Named turns come first, each shown by rows before and after it. Which turns, in which order, take the first row of each pair that follows to the second? Write the first one first, as in the answered first pair.
turn vob:
[-1.08,  1.97, -2.31,  2.34, -1.05, -5.18, -2.14,  1.75, -1.02, -0.47,
  1.96, -0.82, -0.24, -0.34,  0.15,  0.02,  3.25, -1.05, -2.37, -3.78,
  1.48,  5.21,  0.33, -1.36,  1.55,  0.21, -1.65]  ->  [-0.50,  1.41, -2.92,  3.20, -1.97, -4.66, -2.14,  1.63, -1.66,  0.65,
  1.63, -1.55, -1.63,  1.74,  0.04,  0.83,  2.74, -1.32, -2.22, -3.29,
  1.44,  3.59,  0.90, -1.74,  1.74, -1.10, -2.41]
[ 0.48,  2.04,  0.46,  0.20, -0.60,  0.47,  3.11,  0.38,  0.94,  0.40,
  0.03, -0.27, -0.39,  1.10,  0.87,  0.30, -0.71, -0.03,  0.00, -1.13,
 -0.28,  0.31, -1.37, -0.31, -0.40, -1.18, -0.57]  ->  [-1.99,  0.88, -0.37, -1.19,  0.14, -0.47,  2.16,  0.49,  1.80, -0.58,
  1.19,  0.58,  1.16, -0.69,  0.87,  0.19,  0.29,  0.24, -0.51, -0.52,
 -0.93,  1.34, -0.53,  0.11, -0.99,  0.53, -0.67]
[ 1.60, -0.13,  1.04,  0.77, -0.42,  0.95, -2.32, -0.52, -1.55,  1.06,
 -1.98, -0.51, -2.07,  0.48, -1.24, -0.55, -1.15, -0.20,  1.26,  0.81,
  0.46,  0.20, -2.22,  0.07, -1.07, -0.51,  2.22]  ->  [-0.57, -0.92,  0.58, -0.96,  0.67,  0.12, -3.07, -0.24, -0.63, -0.37,
 -0.82,  0.60, -0.17, -1.96, -1.23, -1.01, -0.02,  0.16,  0.77,  1.23,
  0.05,  1.75, -1.71,  0.36, -1.73,  1.47,  2.57]
turn dazu:
[ 0.77,  1.25,  1.76,  0.62,  0.06,  0.44,  0.52, -1.98,  0.26,  1.09,
  0.34,  0.32,  0.74, -0.29, -0.25, -0.88, -1.31,  0.87,  0.14,  1.58,
  0.41, -1.57, -0.25, -0.68, -0.87, -2.01,  0.87]  ->  [ 0.78,  2.44,  1.87, -0.32,  0.81, -0.57,  1.76, -0.60,  0.84, -0.46,
 -0.19,  0.32,  0.95, -0.67,  0.17, -0.77, -0.40,  0.46,  0.54, -0.56,
  0.67,  1.31, -1.45, -0.27, -0.90, -1.44,  0.54]
[ 0.34,  2.16,  2.07, -0.36, -0.31, -0.60,  1.26,  0.02,  1.57, -1.50,
  2.46,  2.68,  1.48, -2.54,  0.28, -0.99,  0.24,  1.56,  0.95,  2.71,
  0.23, -1.75,  0.40, -1.74, -1.46, -2.18, -0.66]  ->  [ 2.16,  2.54,  2.55,  0.60, -1.40, -0.16,  1.24,  0.25,  0.47, -0.78,
  0.97,  2.32, -0.20, -2.52,  0.48, -1.51, -0.53,  2.22,  1.19,  0.95,
  1.84, -1.63, -0.72, -2.42, -1.01, -2.06,  1.08]
[ 4.28,  2.41,  4.13,  1.22,  2.54,  3.42,  0.29, -2.43, -0.92,  0.72,
 -4.22, -1.46, -1.51, -1.05, -1.22, -1.47, -0.78, -2.40,  0.34, -2.68,
 -0.77,  0.29, -3.31,  2.72,  6.86,  1.43, -1.42]  ->  [ 0.29,  1.46,  2.83, -0.69,  4.75,  2.68,  0.04, -3.15,  1.59, -1.09,
 -1.02, -0.69,  2.10, -1.36, -1.71, -0.51,  0.79, -3.81, -0.26,  1.29,
 -4.53, -0.10, -0.43,  3.96,  5.74,  1.13, -5.22]
[ 2.98,  0.37,  1.16, -0.02, -0.21, -0.19, -1.05,  0.03,  0.64, -0.11,
 -1.14,  1.24,  0.74, -3.63, -1.77, -2.24, -0.31,  0.14,  0.36, -0.55,
  0.66,  1.76, -1.46,  0.29,  0.35,  3.00,  2.27]  ->  [ 0.76, -0.54,  0.37, -0.71,  0.87, -0.28, -1.41, -0.78,  1.97, -0.73,
  0.73,  1.58,  2.70, -3.72, -2.34, -1.73,  0.27, -0.58, -0.37,  2.36,
 -1.40,  0.59,  0.46,  0.88, -0.25,  2.68,  0.24]
turn sema:
[-0.97, -0.43,  0.62,  0.34, -1.87, -0.27, -0.45,  1.32,  0.30,  2.28,
 -0.81,  1.07, -1.48,  1.91,  1.04,  0.87, -1.64,  1.40,  0.82,  2.07,
  0.35, -1.69, -0.09, -2.40, -1.91, -1.74,  1.61]  ->  [ 1.12,  1.34,  1.45,  0.79, -1.33,  0.37,  0.46,  1.03,  0.19,  1.79,
 -1.64,  0.25, -1.94,  2.55,  0.62,  0.94, -2.00,  0.33,  0.91,  1.70,
 -0.49, -1.93, -0.94, -1.60, -0.50, -2.93,  0.58]
[ 2.55,  2.94, -0.07, -1.22, -0.38, -0.36,  1.93,  2.54,  1.66, -2.38,
  0.92, -0.76, -2.71, -1.92, -3.66,  1.28,  1.76, -2.03,  0.95, -1.35,
  0.21,  1.89,  0.48,  2.69,  1.61,  0.40,  1.85]  ->  [ 0.40,  1.48, -1.07, -1.93, -0.58, -1.30,  1.09,  3.01,  1.75, -2.42,
  1.62,  0.15, -2.09, -2.76, -3.26,  1.27,  2.34, -0.97,  0.84, -1.33,
  0.99,  2.60,  1.13,  2.10,  0.42,  1.91,  2.85]
[-3.59, -2.91, -0.48, -1.68, -2.32,  2.35, -3.65,  0.31, -3.86, -1.47,
  0.05,  1.92,  0.44, -1.95, -0.23, -2.77,  1.24, -1.35, -2.59,  0.77,
 -0.40, -2.50,  4.64,  0.64,  2.59,  1.33,  3.02]  ->  [-2.36, -2.50,  0.20, -0.56, -3.09,  3.32, -3.33, -0.55, -4.29, -0.47,
 -0.28,  1.48, -0.31, -0.77, -0.37, -2.65,  0.35, -1.32, -2.39,  1.65,
 -0.24, -4.28,  4.70,  0.21,  2.69, -0.22,  2.84]
[ 1.93,  1.12,  0.84, -1.81, -0.36,  1.62,  1.95, -1.49,  2.08, -0.50,
  2.63,  0.91, -0.92, -0.34,  1.93,  0.54,  0.15,  1.86,  0.87,  1.01,
  2.29, -2.55,  0.10,  0.48, -0.72, -1.52,  0.64]  ->  [ 2.60,  1.98,  1.10, -1.79,  0.23,  1.76,  2.35, -1.42,  2.27, -1.07,
  2.19,  0.60, -0.81, -0.44,  1.75,  0.54,  0.15,  1.13,  0.90,  0.43,
  1.64, -2.05, -0.39,  1.06,  0.01, -1.62, -0.03]
Pairs:
Between the rows of a pair lie two turns.
[ 3.43,  3.04,  1.62,  2.49,  1.28,  2.28,  1.64, -1.78,  0.65, -0.26,
  0.49, -1.00, -1.17, -0.71, -0.36, -0.10, -0.41, -0.97, -1.17,  0.35,
 -2.28, -2.27, -1.49,  1.02,  1.06, -1.51, -1.26]  ->  [ 2.31,  1.62,  0.75,  2.17,  1.43,  2.40, -0.12, -2.28,  0.37, -0.19,
  0.99, -0.80, -0.51, -1.51, -1.15, -0.16, -0.18, -1.10, -2.02,  1.66,
 -3.04, -3.30, -0.29,  1.54,  1.52, -0.47, -1.25]  sema then dazu
[-2.22,  1.44,  0.77, -1.60,  1.48, -2.01,  3.43,  1.11,  2.10, -2.08,
  1.31,  0.10,  1.32,  0.83,  0.95,  1.90,  1.21, -1.00,  1.95, -0.07,
  0.01,  2.56, -0.78,  0.45, -2.32, -1.34, -2.79]  ->  [-2.31,  0.38, -0.44, -0.95,  0.62, -2.09,  3.11,  1.40,  1.56, -1.02,
  1.24, -0.56,  0.25,  3.09,  0.79,  2.87,  0.86, -1.26,  2.00,  0.46,
 -0.01,  1.15,  0.25,  0.07, -2.20, -2.21, -3.75]  vob then sema
[-0.86, -1.94, -4.22, -1.84, -0.53, -2.18, -0.51,  3.76, -2.02,  0.81,
 -0.26, -0.38, -0.46,  0.78,  2.40,  1.01,  2.03,  1.55,  1.45, -2.78,
  2.48,  3.81, -0.32, -1.28, -0.65,  2.38,  0.66]  ->  [ 1.79, -0.34, -1.96, -0.16, -1.92, -0.71,  0.65,  2.40, -2.60,  2.31,
 -1.07, -0.35, -1.60,  1.07,  2.80,  0.01,  0.36,  2.43,  2.19, -2.80,
  4.29,  2.27, -1.74, -2.49, -1.30,  0.45,  2.56]  sema then vob
[ 2.01, -0.23,  1.94,  1.63, -0.41, -0.42,  1.46,  0.54,  1.72,  1.23,
 -2.50,  1.22,  0.00,  0.42,  0.17, -0.40,  0.76,  1.61,  1.10, -0.62,
  1.12,  0.75, -1.51, -0.22, -0.37, -0.40, -0.28]  ->  [ 0.39, -2.40, -0.07,  1.65, -0.84, -0.79,  0.46,  0.59,  1.47,  2.18,
 -1.70,  0.94, -0.42,  2.11, -0.10,  0.77,  0.84,  1.38,  0.70,  0.85,
  0.55, -0.82,  0.44, -0.29, -0.44, -0.57, -1.74]  vob then vob
[ 2.26,  2.28,  2.19, -0.13,  0.96,  2.19,  2.20, -1.07,  0.24, -0.36,
 -0.24, -0.60, -0.63,  0.69, -0.80,  0.10, -0.98, -0.90, -0.33,  0.10,
 -1.58, -1.69, -0.80,  1.60,  1.75, -2.71, -2.39]  ->  [-1.16,  1.19,  1.30, -2.36,  2.59,  0.86,  1.17, -0.52,  1.45, -2.28,
  1.26,  0.80,  2.06, -2.20, -0.62, -0.31,  0.71, -0.58, -1.05,  0.38,
 -2.34,  0.61, -0.14,  2.21,  0.85, -0.07, -2.17]  dazu then vob
[-2.25,  3.25,  2.22, -1.42,  2.09, -1.73, -0.02, -0.43,  2.73, -1.91,
  0.17,  2.30,  3.48, -5.32, -0.84, -1.44,  2.81,  2.09, -0.40, -3.68,
  3.80,  4.22, -3.68, -1.22, -1.78,  2.80,  3.59]  ->  [ 3.89,  4.13,  2.38,  3.59, -1.94,  1.00,  1.92, -1.06, -0.70,  3.09,
 -3.09, -1.41, -3.15,  3.55, -1.22,  0.81, -0.90,  0.76,  1.03, -3.81,
  4.89, -1.60, -3.81, -2.46,  0.03, -3.74,  1.51]  vob then vob
[-0.42, -0.30, -0.42,  0.92, -0.41,  0.94,  1.67,  0.11,  0.47, -1.73,
 -1.34,  0.12,  1.94,  2.86, -1.51,  0.24,  0.85, -3.65, -0.22,  1.97,
 -1.80, -0.45, -0.37,  0.05,  0.72, -1.51, -2.00]  ->  [ 0.51,  0.54,  0.18,  0.82, -0.25,  0.75,  2.02,  0.53,  0.44, -2.21,
 -1.94, -0.03,  1.60,  2.51, -1.44, -0.04,  0.94, -3.78,  0.01,  0.70,
 -1.54,  0.79, -1.23,  0.26,  1.11, -1.35, -1.87]  sema then vob
[-1.13,  0.77,  1.69, -2.21,  1.32, -0.98, -1.10, -0.64,  0.08, -1.38,
  0.40,  1.39,  1.80, -4.24,  1.50, -1.69,  0.53,  2.02,  0.26, -1.88,
  1.70,  2.64, -1.63, -0.16, -1.35,  2.00,  2.89]  ->  [-0.45, -0.12,  2.27, -0.33, -0.78,  0.50, -1.41, -2.18, -0.83,  1.33,
  0.83,  1.36,  0.58, -2.19,  1.63, -1.50, -1.16,  2.98,  0.65,  0.60,
  2.96, -1.42, -0.75, -1.87, -2.75, -0.35,  3.89]  sema then sema
